In the data rows, 50 means zero.
Here are some points:
[43. 50. 54. 46. 56. 49. 58. 36. 48. 60. 57. 46. 56. 49. 58. 48.]
[27. 99. 82. 70. 89. 43. 77. 41. 30. 39. 14. 42. 50. 27. 42. 39.]
[57.  0. 46. 18. 17. 31. 39. 41. 70. 69. 81. 71. 43. 91. 56. 78.]
[72.  0. 20. 42.  8. 45. 29. 78. 60. 38. 64. 71. 37. 55. 46. 63.]
[48.  0. 37. 28. 24. 31. 39. 49. 57. 59. 67. 67. 52. 66. 54. 78.]
[69.  9. 13. 39. 14. 47. 21. 62. 66. 48. 89. 59. 72. 47. 62. 44.]
[53. 18. 42. 45. 41. 65. 43. 58. 54. 80. 57. 68. 31. 69. 53. 49.]
[42. 99. 72. 75. 82. 62. 66. 49. 36. 43. 14. 42. 42. 31. 45. 34.]
[34. 99. 51. 67. 73. 54. 64. 48. 25. 39. 21. 46. 52. 25. 48. 42.]
[90.  0. 15. 30.  0. 51. 16. 77. 83. 44. 83. 69. 34. 81. 50. 71.]
[39. 99. 89. 85. 90. 57. 80. 63. 31. 19.  0. 35. 34. 16. 30. 27.]
[65. 38. 40. 52. 41. 50. 41. 53. 55. 40. 60. 44. 56. 46. 51. 51.]
[64.  0.  1. 29.  0. 33. 14. 77. 60. 51. 79. 95. 33. 65. 56. 68.]
[19. 99. 61. 68. 99. 59. 78. 32. 21. 54. 18. 31. 59. 14. 51. 40.]
[62. 30. 32. 50. 38. 59. 34. 48. 58. 52. 65. 52. 54. 47. 56. 32.]
[10. 99. 68. 62. 99. 54. 83. 30. 18. 69.  9. 50. 45. 57. 48. 59.]
Here are 15 more points, each followed by its number:
[44.  0. 28. 23. 18. 35. 36. 44. 57. 70. 87. 70. 58. 66. 58. 70.] 0
[51. 80. 97. 61. 71. 67. 66. 44. 66. 49. 48. 33. 48. 64. 49. 28.] 1
[66.  1. 47. 34. 35. 37. 40. 49. 74. 37. 79. 38. 69. 64. 51. 66.] 2
[38. 94. 82. 52. 71.  0. 76. 48. 39.  0. 10. 27. 49. 39. 25. 86.] 3
[68.  0. 52. 31. 38. 33. 38. 44. 75. 46. 80. 29. 73. 73. 57. 62.] 4
[48.  7. 39. 34. 35. 49. 43. 48. 52. 70. 67. 62. 44. 65. 56. 66.] 5
[72.  0. 28. 34. 24. 34. 29. 42. 76. 39. 95. 32. 81. 55. 60. 57.] 6
[43.  9.  6. 35. 31. 48. 32. 33. 43. 80. 83. 65. 68. 41. 71. 52.] 7
[26. 99. 87. 68. 74. 56. 73. 38. 37. 57. 35. 50. 50. 28. 54. 15.] 8
[44. 99. 81. 83. 75. 79. 66. 54. 42. 49. 15. 46. 40. 32. 46. 11.] 9
[46. 46. 69. 44. 35. 45. 41. 38. 62. 61. 63. 62. 47. 62. 53. 38.] 10
[49. 38. 71. 42. 33. 49. 51. 51. 64. 57. 66. 63. 50. 66. 51. 44.] 11
[61.  1. 33. 33. 35. 61. 38. 54. 57. 68. 65. 62. 38. 70. 54. 64.] 12
[48. 77. 85. 47. 60. 49. 63. 36. 62. 57. 60. 43. 60. 55. 51. 25.] 13
[48. 99. 72. 64. 62. 16. 72. 70. 38.  0.  5. 34. 45. 39. 27. 64.] 14
Which of these numbered points is nearest to each point below, looking only along the 6 directions in which the first points spread most? Its number follows each.
[42. 93. 78. 58. 53.  0. 69. 65. 40.  0.  4. 43. 45. 42. 23. 74.] > 14
[59. 11. 38. 42. 50. 67. 36. 34. 64. 67. 91. 42. 67. 64. 61. 40.] > 4
[72.  0. 23. 39. 10. 49. 27. 69. 66. 49. 62. 67. 32. 70. 49. 67.] > 12
[73.  0. 37. 39. 32. 47. 38. 58. 63. 48. 63. 46. 49. 63. 48. 69.] > 2
[49. 99. 96. 89. 77. 84. 69. 55. 49. 43. 17. 40. 33. 33. 46.  0.] > 9
[58.  0. 12. 18. 10. 31. 24. 55. 57. 56. 88. 68. 59. 62. 62. 80.] > 0
[51. 14. 42. 40. 32. 53. 45. 51. 54. 64. 63. 57. 49. 63. 55. 58.] > 5
[25. 99. 78. 63. 99. 50. 79. 37. 29. 44. 16. 32. 49. 32. 40. 48.] > 8
